First come named turns, each shown by rows before and after it. For each pair of rows after them, which turns, in which order, take the first row to the second? The first pair is done for you.
tores:
[  0   0  19 -18  39 -47   1  36  30  24 -11  -1  10] => [-12 -19  12 -23  33 -47 -13  29  24  21   3   2  22]
[-35 -30 -24 -28 -47  32 -44  37 -12 -13  -2 -36  -8] => [-24   4 -14 -16 -44  47  -3  26  25   5 -38 -49 -31]
[-38 -22 -50  12 -56  48  20 -48  25   6  28 -30  -1] => [ 28  69  -2  37 -32  24  53   5 -20 -12 -27 -35 -42]
Fuduk:
[ 48   0  25   0  52 -14 -21 -16 -22  -3  -6  54  28] => [ 34  26  17 -20  26 -48   4  61 -35 -14 -15  -5   9]
[ 38  23  24  29  15   8   1  -9 -27 -23  -3  16 -24] => [ 23  27  11  17  -5  -4  10  23 -32 -30  -5 -21 -36]
[-22  22  21  -9 -10 -15  -1  60 -29 -22   8 -10  32] => [-45  -8 -13  -8 -36  16  -9  30 -16 -26  23 -29  37]
[ 36  39  -3  49 -45  74  29 -31 -30 -46 -33  -9 -15] => [ 46  49   6  53 -33  72  26 -31 -30 -43 -33   4 -11]
pinub:
[ 26  37  12  10  13  -6  12  -1   2  11 -24   5 -20] => [ 12   2  16  -5  26 -26  -9 -11   8  19   4  32  18]
[-15  -4 -27   9 -20  16  -7 -12 -10 -10   7 -26 -12] => [  9   2 -14  18  -3  13 -18 -10 -33 -22   6  -7 -10]
[-38 -25 -23 -14 -60  24 -14 -20  15   3   1 -26   3] => [ 14  24   1  21 -38  31 -16 -10 -37 -21 -33 -15 -31]
Bupam:
[  9  10  29  13  24 -51   2  40 -12 -23  -7  28  20] => [  4   3  17  10   6 -51  -1  54 -22 -33  -3  10  17]
[ 22  33  21  -3  13 -21  16  53 -20 -10 -19  -6 -10] => [ 36  20  24   6  28 -15  -7  30 -38 -14 -10  26   3]
[ 29  15  37  35   2 -26 -15  13 -34   4 -45  30 -24] => [ 10   2  12  23 -23 -26 -18  40 -50 -17 -32  -2 -31]
[ 33 -23 -14   8 -18   0  -5   6  -1 -20   7 -23  -4] => [ 37   1   2  10  -1  -5  10  -3  32  -2 -11 -12  -6]
Pairs:
Each pair is 2 to 3 turns apart.
[-32 -51 -25  -6 -25   1 -10 -10   2  19  60   8  23] => [  7  -9 -23  32 -22  54  12 -53   3  18  11   7 -31] => pinub, Fuduk
[-41 -30 -71 -32 -29  18 -24  22 -20  -6  39 -39  23] => [ 15  49 -30 -10  -7  -4   4  71 -59 -23  -7 -43 -17] => tores, tores
[-20   8 -12   0 -17  -5  19  16   3   6   2 -22  -9] => [-15   6   3 -10   1 -23  12  20   5  11  12   1   9] => pinub, pinub, Bupam
[ 28  12 -11   1  -9  18 -20  32 -77 -47   4 -18 -26] => [ 10  35 -14   4 -23  55  34 -19  14  -4 -33 -40 -51] => tores, tores
[-19 -18 -32  29 -27  50  -6 -25 -19 -12   2 -18 -27] => [  0  11 -17  27 -20  15  -1  28 -51 -27  -8 -22 -36] => Bupam, tores, Fuduk
[  2  29  33 -29  38 -53   7  50  27  18 -11  13  29] => [ 15  11  33 -21  52 -48 -20  28   1  11   2  42  40] => Bupam, Bupam, Bupam
[-26 -54  -6 -14 -39 -19 -58   7 -31 -13  42  -6  37] => [ 17  32  53   7   8  -4  10 -38  62  43 -34  23   2] => Fuduk, tores, Fuduk
[ 23  23  21   0  42   4  20 -33  55  29 -31  54   1] => [-15 -43 -27  -6   8  36 -10 -60  47  16   6  39  15] => Fuduk, Bupam, tores
[ 49  58  20  27  23  10  13  29 -45 -25 -34  -9 -39] => [ 12 -38  -4   6  28  -1 -58  -2 -61 -33  42  40  31] => tores, Fuduk
[ 24   2  -7  37   3  -3 -25  25 -65 -36  -8   0 -15] => [ -8  -4 -28  20 -26   2  -5  42 -40 -32  -8 -44 -23] => Bupam, Fuduk, tores
[ -3 -12   5  -7   0 -17 -21  -7  25  -2   6  15   3] => [  3   6  -3  -2 -17  -6  -8   8  13 -10 -11 -20 -24] => Bupam, pinub
[ -7  15  32  -6 -38  14  30 -17  40  27  -4 -12  -9] => [ 25  -5  47  10 -12  -5 -26  -6 -36  -2  24  35  13] => Fuduk, pinub, tores
[  7  28  38 -11  14 -16   2   5 -17 -19   2   6  33] => [-16  23  29 -26   1 -12  21   0  18  -6   3 -17  32] => pinub, tores
[ 14  -4   8  -6   6 -28 -29  48 -51 -26  27   5  14] => [ -9   6  24 -33  23 -40   6  37  41  25  14   8  29] => Bupam, tores, Bupam
[ 40   5  48  20  -8  22 -22 -36 -31  17 -21  14 -28] => [  5 -32  51 -16  -4 -30 -37  -1 -16  29  22  28  28] => Fuduk, pinub
[-51 -16 -32  -3 -29  43  20 -21 -26 -40  15   0 -10] => [-26   5 -14  17  -8  56  28 -53 -16 -31  -3  20 -16] => Fuduk, pinub, pinub
[  1   1  15   3  26  38 -55 -30 -11  39  42  51  17] => [-27  -8  13 -21  22  16 -45 -10  19  55  53  37  32] => Fuduk, tores
[ 11  21   7  19  19  22  10 -41  16  12 -12  23  -7] => [ -7   4  -4   6   7  19  12 -41  35  20  -4   9   1] => pinub, pinub
[ -8  -5 -20  -4 -20   1 -13  23 -23 -15   3 -18 -15] => [ -3  13 -13  -2 -17   8  10  23  -3  -6 -18 -25 -29] => tores, tores
[ 21  -4  33  -9  13 -37 -19  12 -27  -1 -10  35  34] => [-23 -20  15 -24  -8 -17  11 -19  48  29 -12   9  37] => tores, Bupam, Bupam
[ 20   6  22  14  22  24  14 -47  27  11 -20  36  -2] => [ -7  -6 -21  10 -33  46  21 -24  10 -11 -18 -28 -28] => Bupam, tores
[ -5 -44 -21   0 -20 -66 -46  32 -31 -30  35  22   9] => [  1  -3 -36  31 -35  18  13 -55  42   1 -32  -7 -57] => tores, Bupam, pinub
[ -6   2 -31 -11  -5  15 -26   2 -20 -25  29   3   4] => [ 15  24   2  -6  26  10 -15 -21  13  -3   8  33   6] => Fuduk, Bupam, Bupam
[ 41  18  34  -4  20 -40  14  26 -14  -2 -25  20   1] => [  3 -11  10 -14   4  -6  31 -27  59  29 -23   9   9] => tores, tores
[ -3 -10  32 -19  43 -32  26  18  70  28   0  31  39] => [ 30 -33  -4  16  13  -3 -35  35 -69 -50  22  20  11] => pinub, pinub, Bupam
[  0 -25 -23  25 -26   5 -21 -15 -29 -43   3 -11 -17] => [-11 -35 -25  20 -29   2 -20 -17 -15 -36  11 -14 -10] => pinub, pinub
[ 21  22  23  14  20  -8  12 -16  16   7  -9  27  -8] => [  1 -20 -11  15  -9   0 -26  -8 -35 -26  22   8  -4] => Bupam, Fuduk
[ 14   2   5  10  18  -1 -14  25 -39 -27  23   7 -16] => [ 23  17  24  15  38  -2  -7   8 -22 -13  14  27 -13] => Bupam, Bupam
[ 38   2  51 -12  47 -39   7  29  19  31 -21  10  -6] => [ -7 -83 -11 -22   5 -13 -39  -2   0  12  32   1  15] => tores, tores, Bupam
[ 27  22  42  -4  35 -52  -1  60 -40 -20  -6   1 -15] => [-21 -39  24 -35  33 -64 -19  40  -2   0  37  10  27] => pinub, Bupam, Bupam
[  1   1 -19  14  -7  24 -14  -9 -10 -17   3 -13 -16] => [ 18  21  13  16  16  -6 -10  11 -12 -13  -5   9  -7] => pinub, Bupam, pinub
[  7  -8  -7   1 -11 -25 -10  54 -33 -24  15 -18   3] => [  1 -10 -29  12 -29   9 -12  20 -31 -30   7 -28 -12] => Fuduk, pinub
[  1   4   2  22  -9  20  22  20  -1  13 -21 -38 -28] => [ 10  -4  35  10  29 -18   1  21  10  27  -2  17  13] => tores, Bupam, pinub
[-42 -42 -30 -12  -9 -24 -30  28   3   3  40 -25  27] => [ 18  53   4  26   7  -1  21  30   6   5 -35 -39 -42] => Fuduk, Bupam, pinub
[-36 -32 -32 -26 -36  -2 -28  37 -27 -28  35 -17  13] => [  5  -4   4   0  14  40 -16 -67  32  14   1  53   9] => tores, Bupam
[ 25  18 -28  18 -14  19 -11  -2 -26 -22  -4 -16 -37] => [  1 -26 -41   3 -18  19 -31 -15 -19 -17  28  -7  -7] => tores, pinub, pinub
[ -2   4  12  -8  13 -23  -9  15  24  25   4  11  12] => [-10 -24 -13   7  -3   7 -28 -15  10  12  20  15  12] => Bupam, tores, Bupam
[-11 -27 -13 -10  -9 -39 -44  46 -48 -35  39  -1  26] => [-20  -4  18 -27  12 -66 -11  64   4  -4  25   0  34] => Bupam, tores
[-27  26   8   1 -27   3  27  28  22 -14 -32 -39 -24] => [ -8 -21  31   1  20 -20 -36   5  -7 -18  15  48  33] => pinub, tores, Fuduk
[ 12  27 -22  22 -45  23  28  24 -30 -35 -32 -62 -47] => [ 18  20 -13  37 -15  57  27 -63  26   2 -43 -17 -35] => Fuduk, Bupam
[  7 -25  36   0   7 -28 -15 -12 -21  10  -9  11  11] => [  0  -8  15   3 -31   3  14 -17  -6   6 -29 -32 -23] => pinub, pinub, Fuduk
[ -6  23 -18  11   4  25  33 -36  34   0 -23  -9 -38] => [-19 -36 -23 -12  14 -20 -31   1 -26 -22  40  24  19] => pinub, Fuduk, tores
[  3  63  17  28  13  45  49 -36  22  -9 -33 -15 -51] => [ 29  33  17  38  31  31 -14 -22 -68 -49   2  26 -31] => Bupam, Fuduk
[ 27   2  -6   6  -3  -5 -18  17 -64 -41  -1  12 -14] => [ 43  20  17  14  25  -4 -10  -6 -40 -20 -14  41  -7] => Bupam, Bupam
[ -1  41  19  26   3  -3  44  -4  31  29 -35 -17  17] => [  1  -7  22  22  22 -26 -18  -3 -19   9  13  34  62] => pinub, tores
[ 21  11 -10  19 -21  18 -19   9 -49 -36  -7 -28 -40] => [  7 -33 -13  12  -6  12 -52 -21 -40 -32  27  12   1] => Fuduk, pinub
[  3 -14  14   9  12  -2 -24 -17  -5  -1  15  19  16] => [-12  10  18  -4   1 -17  17  16  25  10  -6 -18   4] => Fuduk, pinub, tores
[  2  -5  18 -14   6 -50   2  47  -1  -2  10  -6  10] => [-24 -41 -10 -16 -14 -33  -7  22   4  -4  27 -10  16] => pinub, pinub, tores
[ 10  10   5  16 -30  28  -9  11 -40 -35 -10 -17 -25] => [-26 -35 -10  -6 -41  35 -17 -13  -3 -15  21 -12   7] => Fuduk, pinub, pinub
[ 11 -34 -20   7  -7  12 -47  -8 -64 -20  29  29  19] => [-19 -32 -23  -6 -15  39  -8 -66  29  24   9  18  19] => Fuduk, tores
[-10  -4  17 -40  24 -47  25  33  31  11   5  -1  12] => [ 15 -18  14  -8  40  12  -1 -53  24  11   3  39   7] => pinub, Fuduk, Bupam
[ 13   8 -10   6 -10  -1 -30  23 -58 -19   4  -9 -17] => [  6  32  19  -1  19   0  16 -24  40  32 -24  12  -7] => pinub, pinub, Bupam
[  0  -8   7 -31  22 -41  -4  28 -18 -26  26  22  22] => [ 10  37  23 -25  21 -24  45  12  24  -5 -18   6 -10] => tores, tores
[ 49  25  22  13  25 -16   7 -10  10  26 -11  36  -1] => [ 12   9  16 -18  10 -42  13  18  36  36   6  14  21] => pinub, Fuduk
[ -8   6 -29  -1 -17 -31 -15  81 -50 -43  27 -21 -24] => [-22  -8 -62  13 -44  21 -13  28 -37 -44  23 -37 -44] => pinub, Fuduk, pinub
[ -9  -8 -17   2 -12  22   5 -35   4  -3   5 -31  -6] => [  3  -9   3   1  14  18  -4 -53  12  10   5  -1   4] => Fuduk, pinub
[ 27  38  22  10  -1 -16   9  22 -18 -20 -10 -11 -13] => [ -2 -11 -22   4 -36  17  -7  -4 -19 -27  14 -34 -13] => Bupam, Fuduk, Fuduk
[ -9 -19  12 -28   3 -22 -52  11   9  34  31  49  43] => [-13  14  21 -42  -3 -42 -18  44  41  47  10  17  26] => Bupam, Bupam, Fuduk
[ 11  -1  15 -15   5 -39  -8  33 -21  19  33   3  37] => [ -9 -29  -5 -16  -5  -7 -12 -14  14  32  40   5  44] => tores, Bupam
[  6 -19  48   1   8  -9  -8   1  22  -2   4  50  16] => [ 16  18  38  15 -12  13  28   8  24  -8 -33  11 -33] => pinub, pinub
[ 24   6 -18  39  11  32  -3 -34 -18  -6  -4  11 -16] => [ -1 -22  -2  11  27 -13 -18 -17   2  10  29  31  34] => Fuduk, pinub
[ 26  21  41  40  36 -41  -4  48 -21 -12  -4  12 -11] => [ 32  19  12  67  16   9  -8  14 -41 -31 -15   0 -43] => tores, pinub, pinub
[  9  25  22   8  -7   3  -9  17 -18 -20   1  -6 -26] => [-12 -17   9  -3  -9   6 -34  -6 -15 -17  29   8  -1] => Bupam, tores
[-16  17  26 -18  30 -12  26   5  61  49 -19   9   6] => [-12  36  23 -22  15 -35  33  58  28  28 -20 -16  -4] => pinub, pinub, Fuduk
[-26 -52 -20 -59  11 -52 -25  35 -32 -12  28 -24  25] => [ 25  33  42 -36  62 -54  24  20   9  20 -37   5  -4] => Bupam, pinub, pinub
[ 27  12 -14  15   4  15 -20  -6 -23 -34 -22   6   4] => [  8  -3   2  -4  23   2 -16 -25  26  -5  -8  29  35] => pinub, Bupam, Bupam
[ 42  22  25  13  30   7  -5 -21  20  18   6   4 -23] => [  8   0  16 -18  23 -16  -2 -11  50  34  25  -6   1] => pinub, tores, pinub
[-12  -7 -30   6  -1  25 -13 -59  64  16   1  45  33] => [ 35  58  -1  27  12  28  13 -31  50  10 -43  38  -9] => pinub, Fuduk
[-33 -30  -1 -15   8 -10 -22  -1   7  17  25  22  47] => [ -6  27  -4   2 -18  -1   7  48 -36 -12 -20 -29 -15] => pinub, tores
[ 25 -14   6   0  25 -14 -23 -35   6 -10  18  71  24] => [-17 -26 -44  -9 -33  27   8 -43  52  -4  10   1  -7] => Bupam, tores, Fuduk
[-13  -6   7   4   3 -26 -20  47 -25 -23  14   5  -7] => [-12  10  29   6  27 -24   3  18  34  12  -8  22  -2] => pinub, Bupam
[ -2   6   1  -7  -3 -11  30  18  29  -2  -3 -20   2] => [ 17  15  -4  10  -5  13  23   3   0 -16 -15 -20 -21] => Fuduk, pinub, Fuduk
[  9 -29  17   8  43 -36 -48 -17  17  18  19  56  63] => [ 24  39   7  42   8  37  20 -45  57  24 -55 -11 -24] => pinub, Fuduk, pinub
[  8  19 -12 -16 -12 -64  71  46 -19 -11 -45 -69 -25] => [ 42  22  18  -1  27 -84  47  47 -50 -16 -43 -24 -13] => Bupam, Fuduk
[-60 -60 -39 -11 -28 -17 -31  -1   1  12  33 -29  30] => [  9  55  20  26  10  -3  36 -13  39  36 -60 -18 -35] => Bupam, pinub
[ 10 -51  45  33  29 -14 -46  -6 -27 -38  25  29  31] => [-39 -31  16  -5 -27 -30  11  58  20 -27   8 -65   3] => Bupam, tores
[ 21  36  -1  14  19  -5   4  65 -30 -35 -25   1 -13] => [-36 -44 -34 -15   2  -5 -28  36   4 -23  30  11  36] => pinub, Fuduk, Fuduk
[ 21   5  16  25  -4 -10 -14  14 -46 -32  12  16   8] => [  8   8  28   6   9 -36  -1  32 -22 -17  16  18  24] => Bupam, pinub
[-34 -31 -22 -20 -12   9 -13   0  -3   4  14  -7   6] => [-14 -11 -10  -1   1  35  -4 -40  15  15  -6  14  -9] => Fuduk, pinub, Bupam
[ 18  -4   4  -4   8 -22  -8  18 -17  -5  10  17   7] => [ -4 -20 -21  -5 -15  -9  -5  11 -11 -10  20  -3   3] => Fuduk, Fuduk
[  9 -31  21 -13  22 -36 -14  43 -33   9  35  23  24] => [ 34  25  33   3  16 -26  22  58 -33   4 -11  -5 -23] => pinub, tores, pinub
[-16  -5   3   2  -5 -10  -2  28   6  -1   2  -2  11] => [-12 -13  -5  16  -9  18  -9  -9  10   1  -2  10   3] => pinub, Fuduk, Fuduk
[-41   8 -39  -6 -15 -12   7   2  20  -9  -9 -12   1] => [-12  33  -8  10  13 -12  11 -19  28   3 -32  21  -4] => Bupam, pinub, Fuduk
[-16 -23 -24  -8   3  13   8 -33  38  29  28  -5  16] => [-13 -40 -31 -11  -2   6 -19  -6  -6   8  44  -4  22] => tores, Bupam, pinub
[ 15  11   0  27  -5  22  11 -33  -7  -8 -18  -6 -24] => [ 13  -9  11  21  13  12   0 -46   9   6  -6  24   1] => pinub, tores
